(115): -2.09 -0.89 +4.04 +0.13 +3.54 +0.91 +0.82 +0.73 +1.49 +2.84 -2.76
(122): -1.38 +3.25 -1.51 -4.64 +2.97 -1.11 -2.34 -5.44 +8.30 +1.74 +6.87
(80): -2.09 -0.89 +4.04 +0.13 +3.54 -1.36 -0.18 +1.26 +0.70 +1.46 -3.56
(98): -2.26 -0.70 +3.35 -0.88 +1.84 +0.15 +1.07 +1.96 +0.44 +1.46 -2.76
loc: +8.30 : (122), 8
loc: +0.73 : (115), 7

(152): +0.15 +0.41 +0.44 +0.35 +0.18 +0.62 +0.02 +1.45 +0.06 +0.33 +0.36 +3.91 +0.93 +0.03 +0.43 +2.70 +0.41 +0.72 +0.34 +0.37 +0.54 +0.42 +0.71 +3.26 +1.21 +0.35 +0.32
(12): +0.55 +0.22 +0.04 +2.76 +0.10 +0.11 +0.12 +0.44 +0.51 +0.49 +0.18 +0.28 +0.21 -0.01 +0.17 +0.27 +0.12 +0.45 +0.37 +0.50 +0.06 +0.23 +0.03 +2.53 +0.36 +0.31 +0.13
(133): +0.41 +0.10 +0.12 +0.67 +0.90 +0.11 +0.12 +0.25 +0.08 +3.25 +0.30 +1.74 +1.54 +0.72 +0.34 +0.24 +0.04 +0.91 +2.49 +1.41 +0.62 +0.35 +0.07 +1.07 +4.50 +0.43 +5.89
(159): +0.37 +0.05 +0.20 +1.41 +0.25 +0.20 +0.09 +1.42 +0.46 +6.82 +0.01 +1.74 +0.50 +0.46 +0.28 +2.02 +0.26 +0.33 +0.28 +1.05 +0.42 +0.08 +0.16 +0.25 +1.34 +0.38 +3.48
(136): +0.65 +0.01 +0.61 +0.90 +0.44 +0.46 +0.26 +1.04 +0.30 +0.31 +0.07 +0.76 +0.19 -0.02 +0.17 +0.33 +0.21 +1.42 +2.47 +0.75 +0.02 +0.36 +0.65 +0.43 +0.52 +0.07 +1.10
(105): +1.46 +0.10 +0.17 +0.16 +0.34 +0.15 +0.22 +1.51 +0.13 +0.47 +0.20 +0.23 +0.82 +0.30 +0.59 +0.12 +0.26 +4.04 +0.10 +2.17 +0.66 +0.22 +0.29 +2.71 +0.39 +0.03 +1.19
loc: +0.55 : (12), 0
loc: +2.71 : (105), 23
loc: +2.02 : (159), 15
loc: +5.89 : (133), 26
loc: +2.47 : (136), 18
loc: +1.45 : (152), 7
which: +1.46 +0.10 +0.17 +0.16 +0.34 +0.15 +0.22 +1.51 +0.13 +0.47 +0.20 +0.23 +0.82 +0.30 +0.59 +0.12 +0.26 +4.04 +0.10 +2.17 +0.66 +0.22 +0.29 +2.71 +0.39 +0.03 +1.19 : (105)

(38): -1.88 -4.77 -4.40 +2.86 -8.27 -2.45 -1.56 -8.49 -3.00 -4.48 +3.03 +1.16 -1.41
(208): -0.96 -5.47 -1.65 +1.94 -3.94 -1.60 -2.30 -7.73 -3.92 -4.98 +2.15 +2.00 -3.50
(148): -0.47 -4.15 -1.28 +2.08 -7.73 -0.77 -2.94 -5.22 -3.63 -3.33 +1.87 +1.32 -3.93
(120): +0.25 +0.64 +0.11 +0.22 -0.39 +0.11 -0.03 +0.15 +0.08 +0.46 -0.54 +0.63 -0.12
(70): -0.10 -4.29 -1.57 +2.10 -7.72 -0.05 -3.23 -5.59 -3.77 -3.67 +2.24 +1.76 -4.14
(185): -1.34 -4.23 -4.06 +1.76 -9.39 -2.03 -1.86 -0.01 -0.36 -1.38 +0.04 +0.60 -3.50
(99): +1.18 -1.85 -1.40 +4.57 -3.84 -0.47 -1.76 +0.18 -0.39 -1.46 -0.39 -0.79 -0.92
(166): -1.34 -4.23 -4.06 +1.76 -9.39 -2.03 -1.33 -8.23 -2.80 -5.06 +2.87 +0.80 -1.86
(73): -0.31 -4.04 -1.57 +2.13 -7.59 -0.24 -3.45 -5.51 -3.83 -3.38 +1.83 +0.19 -3.82
(2): -1.34 -4.23 -4.06 +1.76 -9.39 -2.03 -1.86 -0.01 -0.36 -1.38 +0.04 -1.22 -0.69
(91): +1.19 -1.57 -1.69 +4.46 -4.56 -1.01 -1.57 +0.53 +0.06 -1.68 -0.47 -0.58 -0.84
loc: +0.18 : (99), 7
loc: -3.93 : (148), 12
loc: +0.46 : (120), 9

(58): +0.72 -0.06 -0.18 -0.60
(53): +0.17 -0.05 +2.06 -0.01
(176): +0.18 +0.27 -0.43 +0.41
(76): +0.04 +0.43 -0.35 -0.10
(149): +1.25 +2.11 +0.48 +1.85
(54): -3.21 -7.66 -1.10 +6.61
(150): +0.56 +0.23 -0.54 +0.21
(171): +0.22 -0.40 -2.47 +0.91
(82): -0.39 -1.21 +6.62 +0.92
loc: +0.92 : (82), 3
loc: +6.61 : (54), 3

(116): +3.82 +2.33 -3.43 +5.29 +2.81 -3.64 +3.64 -3.02 -1.61 -2.69 -2.00 +6.03 +4.44 +3.28 -2.97 -2.65 +4.20 -2.92 +4.11 +4.05 -3.16 -2.91 -3.46 +4.98 +5.84 +6.38 +2.76 +6.64 +2.49 +4.54 -4.24 +3.46 +3.76 -2.65 +3.99 -5.24
(90): -2.87 -0.43 -0.05 +0.08 -0.18 +2.66 -1.86 -1.16 +0.38 +0.52 -0.07 -2.19 -2.62 -0.66 +1.31 -0.61 -0.49 +0.57 -2.34 -0.44 +1.76 +3.08 +2.11 -5.25 -0.23 -3.70 +0.58 -3.80 -0.88 -1.59 +0.52 +0.20 -0.06 +0.13 +6.04 +1.95
(25): -3.47 -2.10 -0.02 -1.93 -2.18 +0.04 -1.97 +0.56 +0.15 -0.18 -0.49 -7.73 -5.80 -2.31 -2.01 -0.66 -3.49 +0.43 -4.57 +6.39 +0.26 +0.66 -0.68 -1.38 -2.51 -8.13 -1.50 -9.48 -3.52 -1.48 +1.36 -3.96 -2.76 +1.04 -1.21 +0.61
loc: -2.00 : (116), 10
loc: +6.38 : (116), 25
loc: +0.57 : (90), 17
loc: +6.03 : (116), 11
loc: -5.24 : (116), 35

(135): +0.24 +1.30 -3.15 -4.27
(102): -2.12 +0.10 +0.40 -3.16
(26): -2.06 -2.78 -1.13 +1.49
(81): -3.95 +2.01 -0.72 +1.33
(14): +1.98 -1.18 +1.49 +7.07
loc: -3.16 : (102), 3
loc: +1.30 : (135), 1

(47): +1.81 -0.33 +3.58 -4.83 +2.11 -1.17 +7.06
(68): -1.41 +0.72 +5.41 -4.15 +2.83 +2.39 -4.14
(59): -0.59 -2.26 -2.39 +0.94 -5.97 +2.03 -1.55
(93): -6.67 +2.40 +0.67 +2.91 -2.17 -0.21 +4.17
(60): -2.56 +4.13 -3.51 -1.21 -0.28 -1.40 -4.16
loc: -0.28 : (60), 4
loc: -4.15 : (68), 3
loc: +2.40 : (93), 1
loc: -1.40 : (60), 5
loc: -3.51 : (60), 2
loc: -0.59 : (59), 0

(79): +2.12 -2.87 +2.33 -5.24 -8.47 +4.09 +5.66
(94): -1.23 -2.18 -1.64 +6.03 +5.67 +2.13 +2.34
(32): +5.68 -2.87 -4.79 -5.24 -8.47 -8.46 +2.34
(97): -2.57 -5.08 -5.08 +2.62 -2.24 -3.05 +7.44
loc: -1.64 : (94), 2
loc: +6.03 : (94), 3
loc: +5.66 : (79), 6
loc: -8.46 : (32), 5
loc: +2.13 : (94), 5
loc: +5.67 : (94), 4

